(in the rows, 128 means zero)
Rotation paths and how fast each direction turns (degrees per step):
Each turn is a multiple of 5 degrees from 10 to 175, or 0.
Each row of a path follows its step; steps can be skipped.
Path 1:
step 0: [128 128 124 141 133 122 134 110 110 124 134 124 129 120 123 132 132 132
 115 126 132 116 125 138 137 125 119 115 129 135 137 121 127 125 133 114
 126 132 130 121 121 133 143 122 138 120 136 150 137 134 118 125 129 135
 136 127 121 134 109 131 122 132 129]
step 1: [132 133 140 116 128 123 148 128 107 140 132 146 136 135 126 126 135 131
 124 129 135 122 126 118 138 122 124 136 127 116 137 123 132 123 134 123
 121 129 112 125 121 126 120 132 135 119 125 127 121 124 126 130 132 124
 132 116 119 115 130 115 113 132 140]
step 2: [127 118 132 120 137 131 119 137 123 145 129 146 125 127 131 141 134 142
 139 132 131 127 129 124 119 126 124 122 125 116 125 115 130 136 136 131
 120 127 130 131 127 135 140 124 130 117 145 127 123 133 131 144 133 119
 132 136 113 119 124 131 142 111 123]
step 3: [146 116 135 123 129 136 121 124 133 131 135 111 112 125 135 128 137 123
 133 131 133 125 134 134 129 124 133 121 135 128 135 127 124 113 136 117
 132 143 138 135 119 126 137 133 129 118 143 144 130 131 139 136 133 117
 125 124 126 133 122 108 116 128 124]
step 4: [115 121 131 127 130 109 131 120 134 126 122 130 121 130 114 131 126 121
 127 144 143 127 139 122 138 127 120 112 128 133 129 124 127 119 129 123
 109 136 108 124 117 130 121 123 138 125 129 142 118 138 130 138 134 138
 117 126 126 133 135 122 116 131 125]
step 5: [124 114 129 130 137 137 125 124 109 136 132 139 126 133 125 133 130 135
 137 132 136 126 120 130 133 131 124 129 107 138 122 127 130 143 142 127
 124 139 128 124 122 124 121 138 137 118 124 135 147 140 122 137 120 130
 127 125 119 120 121 142 111 128 130]
step 6: [138 122 136 118 117 133 141 128 125 145 126 126 133 118 133 123 139 129
 129 119 133 125 141 113 131 135 133 133 127 117 144 112 131 128 134 129
 114 134 142 119 127 116 129 133 127 121 135 118 134 141 132 144 122 132
 125 137 128 139 118 120 126 129 140]
step 7: [132 123 130 128 131 120 123 130 132 120 123 140 124 144 126 127 121 127
 135 128 142 120 139 133 106 138 134 129 129 110 134 123 127 113 127 128
 116 150 122 119 123 126 136 134 136 124 136 132 127 133 131 127 143 113
 120 131 120 136 120 134 139 125 126]
step 8: [122 127 128 131 133 138 124 104 116 137 131 133 118 132 131 131 127 117
 122 133 127 121 130 133 118 125 127 111 137 133 124 128 102 119 125 128
 134 134 134 113 121 123 131 126 142 117 137 142 129 137 141 130 122 136
 133 132 122 119 118 132 118 139 127]
step 9: [138 123 136 128 119 130 147 115 112 126 120 146 139 119 125 119 137 130
 125 136 130 135 143 128 132 121 114 124 126 136 124 119 129 126 123 117
 121 120 124 132 118 134 133 142 142 126 130 126 128 133 118 136 127 122
 118 130 121 130 135 125 115 143 134]
step 10: [134 122 126 111 129 135 136 124 127 137 138 140 128 143 120 130 137 119
 127 129 131 123 121 122 121 114 116 130 114 114 123 123 129 133 135 124
 126 133 111 133 126 125 131 145 121 122 141 125 136 137 120 135 132 133
 129 140 114 134 123 130 143 114 130]
step 11: [137 124 116 115 133 137 129 131 127 125 131 126 116 126 131 129 130 135
 134 129 134 111 141 125 133 124 126 124 132 127 136 129 118 107 131 124
 122 135 141 123 115 118 154 132 118 120 131 125 125 142 142 137 120 125
 137 130 128 122 130 133 123 115 129]
[132 128 131 128 130 125 130 129 127 128 125 126 130 128 126 127 127 126
 130 125 129 130 132 131 130 124 129 129 132 126 127 128 132 129 126 127
 132 129 128 126 128 131 128 126 127 129 128 130 132 131 129 129 127 130
 130 130 128 130 130 125 128 131 131]
125
